In the rows, 128 means zero.
Rotation paths and how fast each direction turns (deg/step):
Each turn is a multiple of 5 degrees from 10 to 175, or 0.
Each row of a path follows its step; steps can be skipped.
Rotation 1:
step 0: [133 122 122 136 134 127 130 132 130 134 127 133 124 113 126 122 127 122
 119 129 130 125 121 125 130 125 132 122 127 121 116 128 121 121 124 127
 126 130 127 133 137 139]
step 1: [138 126 129 127 123 122 128 133 132 124 130 124 117 123 128 124 126 127
 117 131 126 122 135 110 129 133 130 129 126 139 117 134 131 128 124 129
 127 131 130 129 133 132]
step 2: [124 127 128 130 119 129 121 133 135 125 130 131 119 126 123 134 130 117
 125 128 130 131 132 125 123 141 135 129 120 128 132 134 134 132 118 132
 128 135 137 133 121 137]
step 3: [124 127 136 130 130 140 131 134 122 134 128 126 125 125 127 136 129 127
 128 111 131 127 130 126 135 137 122 131 125 124 126 129 133 125 120 136
 130 126 141 130 131 133]
step 4: [133 131 128 122 131 136 138 127 122 133 133 125 118 131 135 133 129 126
 129 121 133 122 140 133 123 129 130 139 132 131 127 129 140 127 126 131
 139 126 128 122 123 123]
step 5: [126 128 132 128 134 134 129 127 125 128 123 136 128 125 132 126 138 124
 134 122 128 125 126 135 118 127 135 127 128 122 128 119 146 122 126 125
 131 134 117 130 122 129]
step 6: [133 126 137 114 136 120 131 129 130 127 124 130 133 123 129 123 132 135
 127 125 132 114 124 128 132 132 126 121 134 122 128 117 137 120 133 128
 127 131 131 130 128 122]
step 7: [138 124 136 119 132 122 130 128 136 124 136 133 127 128 128 130 124 120
 120 137 128 124 131 134 124 127 128 121 129 128 135 126 125 122 128 129
 131 125 125 139 121 115]
step 8: [128 127 135 132 128 130 120 130 127 129 136 136 131 130 127 129 128 125
 119 126 117 130 129 122 136 128 130 120 119 121 133 124 130 126 129 135
 116 122 116 135 126 120]
step 9: [124 136 124 123 126 115 134 129 123 128 142 126 132 127 127 131 123 124
 120 120 119 128 133 127 138 138 128 126 124 130 134 121 126 133 134 131
 122 124 128 118 127 126]
step 10: [123 125 128 132 124 127 140 120 124 120 136 129 121 122 129 127 125 116
 134 127 125 141 129 136 128 134 123 128 117 130 136 124 126 133 134 127
 133 127 122 126 136 127]
step 11: [130 126 122 127 123 133 131 125 127 128 129 136 125 118 131 122 129 132
 133 124 131 131 124 128 137 129 129 128 129 116 129 133 135 140 134 129
 129 126 120 123 147 127]
Speeds:
[130 126 128 126 127 126 126 128 129 129 126 130 130 124 127 130 128 127
 131 130 128 126 128 127 128 125 129 128 128 127 125 128 128 126 131 127
 131 131 127 128 130 128]  60
Rotation 2:
step 0: [134 135 114 128 125 127 125 137 128 120 120 127 123 128 133 133 133 134
 131 128 131 126 127 125 137 130 127 124 133 128 129 116 132 132 142 128
 121 117 128 127 129 119]
step 1: [127 125 125 135 118 125 127 132 123 129 133 135 124 141 111 133 139 121
 131 130 129 124 126 128 124 122 120 131 129 125 125 135 122 127 127 128
 127 128 127 120 130 138]
step 2: [126 125 125 125 134 133 127 133 130 135 128 130 133 136 123 123 127 133
 127 126 126 133 130 133 124 129 132 136 137 143 136 130 138 114 129 123
 133 130 129 138 118 122]
step 3: [123 124 135 129 127 122 128 124 115 125 129 132 134 128 141 128 127 128
 122 124 127 114 118 128 123 127 130 123 132 126 116 130 124 127 125 130
 122 135 133 136 130 117]
step 4: [132 132 124 140 128 114 130 127 141 123 119 133 131 120 129 123 132 133
 125 127 133 133 128 131 140 135 126 130 132 122 133 133 124 134 130 135
 129 134 129 133 122 134]
step 5: [125 129 131 137 127 132 123 118 127 130 137 122 123 125 130 139 125 126
 129 129 118 126 119 134 133 128 131 134 130 130 132 133 135 127 122 119
 129 128 114 120 134 139]
step 6: [134 133 131 122 126 135 124 131 135 133 124 131 126 137 128 123 127 132
 129 128 125 133 129 131 141 129 135 125 137 128 118 110 131 126 131 122
 125 125 134 120 128 118]
step 7: [130 131 135 129 124 121 120 131 124 124 141 130 132 129 126 136 143 129
 137 132 133 123 128 125 118 120 120 120 132 132 127 125 126 132 134 140
 126 132 130 123 128 129]
step 8: [126 125 126 136 120 137 127 136 136 131 121 131 128 125 123 123 129 133
 130 138 134 129 123 124 124 127 122 134 127 129 135 137 130 121 134 115
 135 129 127 136 116 122]
step 9: [128 127 122 125 132 128 128 120 116 118 134 132 127 130 137 120 129 127
 122 129 116 112 129 131 124 122 133 140 136 126 128 130 126 125 126 124
 125 121 129 132 128 127]
step 10: [125 123 124 138 127 130 135 128 142 123 121 129 127 132 129 129 135 125
 125 117 129 131 129 126 133 133 134 127 137 130 122 122 121 131 122 135
 131 139 138 136 132 130]
step 11: [127 128 131 126 135 123 121 124 121 128 128 121 119 118 127 137 131 131
 133 123 138 123 122 133 131 136 123 131 135 133 126 132 135 129 124 130
 132 136 114 121 123 132]
Speeds:
[128 126 128 131 130 125 128 127 129 127 126 130 130 129 125 131 128 129
 131 131 130 127 131 127 128 129 129 128 128 130 128 127 124 128 126 129
 127 128 126 128 128 128]  115
[127 130 130 130 128 131 126 128 129 129 127 129 128 128 128 128 128 125
 127 129 132 129 128 127 127 127 130 127 129 129 130 130 129 126 129 132
 129 129 127 129 127 134]  120
Rotation 3:
step 0: [141 137 122 125 125 136 127 132 137 129 130 128 126 137 138 139 121 124
 126 126 129 137 127 128 125 129 134 122 122 127 123 125 132 121 120 134
 134 128 128 131 125 126]
step 1: [130 127 117 130 120 123 133 138 134 126 130 132 131 137 142 134 125 127
 131 128 128 136 124 129 122 125 132 127 134 131 130 139 127 120 122 137
 132 126 130 134 126 127]
step 2: [129 129 120 131 113 123 132 138 129 131 132 135 128 135 128 134 129 130
 126 124 126 130 135 125 120 125 132 118 124 128 134 127 134 120 123 134
 132 128 139 126 119 123]
step 3: [132 128 114 126 120 128 136 137 134 128 126 135 127 126 129 135 128 132
 124 129 126 126 133 126 115 122 140 135 127 130 134 129 132 127 127 122
 139 133 129 126 123 125]
step 4: [132 128 126 126 125 114 131 134 131 127 125 138 126 126 132 128 130 135
 128 129 136 126 127 122 125 114 137 125 123 128 143 134 129 131 130 127
 133 128 132 121 125 123]
step 5: [140 130 125 129 123 118 126 134 137 130 122 130 122 129 127 134 122 131
 131 121 130 122 126 120 125 121 130 127 123 125 134 117 133 134 136 121
 131 134 127 125 127 120]
step 6: [140 131 119 121 137 124 126 134 131 132 126 134 124 123 138 136 120 133
 133 126 130 126 123 120 134 115 127 129 133 125 129 130 131 133 137 127
 133 132 127 130 124 129]
step 7: [138 129 124 130 133 119 125 136 131 128 130 132 121 128 135 133 119 128
 131 127 143 133 128 123 133 122 129 118 129 129 127 116 132 125 133 132
 126 123 130 135 127 132]
step 8: [132 128 116 129 126 125 133 143 137 129 134 123 119 124 127 137 120 128
 131 126 128 129 128 121 135 126 128 127 136 126 122 121 126 123 132 137
 133 127 129 135 131 129]
step 9: [120 133 122 129 131 123 130 133 130 128 131 130 120 124 130 142 124 130
 129 132 138 130 135 126 130 128 129 122 137 129 125 129 128 121 129 136
 139 129 141 128 121 132]
step 10: [126 133 124 133 122 122 133 133 133 119 131 120 120 126 120 142 128 130
 131 132 137 134 128 129 127 128 138 125 122 127 128 124 125 125 125 129
 141 123 129 130 121 130]
step 11: [126 131 123 132 122 123 130 132 132 126 125 121 118 125 130 140 123 125
 128 132 129 135 124 131 133 124 132 132 124 124 133 139 126 129 126 133
 142 135 133 116 127 123]
Speeds:
[129 128 132 127 130 127 127 126 130 127 125 128 126 126 127 130 129 128
 130 128 129 127 127 128 127 127 128 130 125 125 129 129 125 128 127 127
 129 130 126 126 127 126]  55
[127 127 131 129 127 126 126 126 127 127 131 130 128 126 130 129 131 127
 129 126 131 129 128 128 126 128 128 123 129 129 128 130 127 129 130 128
 125 128 130 127 126 129]  140
[129 128 130 128 129 130 130 129 128 127 129 131 126 127 130 128 128 130
 129 128 129 126 127 127 129 129 124 127 131 127 130 123 128 130 128 128
 130 127 126 126 130 132]  35
[128 128 127 124 130 124 123 129 128 129 127 128 128 129 129 128 129 127
 126 126 126 129 129 130 130 127 129 127 129 128 128 126 127 131 130 125
 128 127 125 126 130 128]  45
Rotation 4:
step 0: [133 128 132 125 133 123 132 131 131 132 125 124 124 126 139 132 135 128
 118 130 137 139 134 128 133 121 130 119 117 128 134 129 114 127 128 126
 120 128 131 130 129 128]
step 1: [135 137 131 115 125 126 133 122 130 131 130 135 123 127 130 134 133 129
 131 133 119 122 124 124 125 132 123 119 134 124 128 137 128 137 138 127
 128 140 129 131 130 126]
step 2: [127 133 131 137 123 126 135 131 130 123 134 121 128 126 122 127 126 135
 126 125 131 118 114 134 138 123 137 135 128 132 127 124 125 128 141 131
 121 134 130 130 126 128]
step 3: [119 128 118 119 125 131 130 128 132 134 124 130 137 124 140 133 129 129
 130 119 139 124 130 132 136 126 127 124 125 125 131 123 136 121 131 120
 126 126 134 130 123 124]
step 4: [133 130 127 125 120 124 131 135 125 135 128 138 130 126 134 124 134 120
 118 122 122 135 127 127 119 115 131 126 128 125 138 128 127 127 133 135
 126 129 125 134 138 131]
step 5: [132 130 136 127 122 129 133 121 134 130 124 133 130 130 127 131 122 119
 128 140 134 123 119 121 132 128 124 122 122 141 133 127 118 135 127 125
 118 133 129 130 129 130]
step 6: [136 130 131 127 125 121 129 134 138 125 131 120 126 135 133 126 133 130
 131 127 132 122 135 136 129 132 133 127 130 128 121 131 137 129 135 124
 121 140 140 136 132 122]
step 7: [128 124 121 125 123 135 133 124 129 130 132 123 119 112 138 131 131 131
 125 124 129 129 126 124 132 130 139 126 133 127 134 121 129 125 140 133
 121 127 128 123 130 129]
step 8: [126 129 130 125 122 131 128 134 124 130 128 139 132 123 129 130 139 128
 132 125 130 130 119 129 127 123 125 123 118 125 134 133 120 126 132 131
 125 131 131 139 111 127]
step 9: [126 139 130 129 128 121 134 132 137 133 128 129 132 137 123 128 126 124
 125 128 131 127 129 121 137 122 130 119 130 133 140 132 127 126 139 127
 138 136 130 129 136 127]
step 10: [135 128 127 126 119 129 138 125 120 121 125 133 134 123 130 121 126 125
 124 132 138 117 126 131 128 133 123 133 131 130 131 123 140 131 135 126
 120 135 129 128 135 122]
step 11: [129 122 126 130 121 134 123 128 140 133 130 128 136 121 132 132 127 123
 133 123 127 127 129 129 129 123 145 129 124 132 126 124 129 120 124 138
 117 132 133 136 130 125]
Speeds:
[126 130 127 125 126 125 127 127 127 127 130 129 127 130 126 129 130 127
 129 129 128 129 125 128 129 131 128 130 128 130 130 127 125 130 126 128
 130 130 131 130 130 130]  95
[130 131 130 128 129 126 129 128 128 128 127 126 126 129 127 129 126 124
 130 129 128 126 126 130 131 130 128 131 128 129 126 127 133 126 129 129
 128 129 128 127 128 127]  90
[124 128 127 128 129 128 128 130 128 127 125 130 132 129 126 130 130 126
 127 128 129 126 127 128 128 128 128 131 129 126 128 127 127 127 133 127
 130 126 126 128 128 128]  60
[128 128 128 128 124 128 125 130 125 130 125 130 126 128 127 127 130 128
 129 126 130 126 127 128 126 128 125 128 128 127 123 131 129 129 128 129
 128 128 130 128 128 126]  160
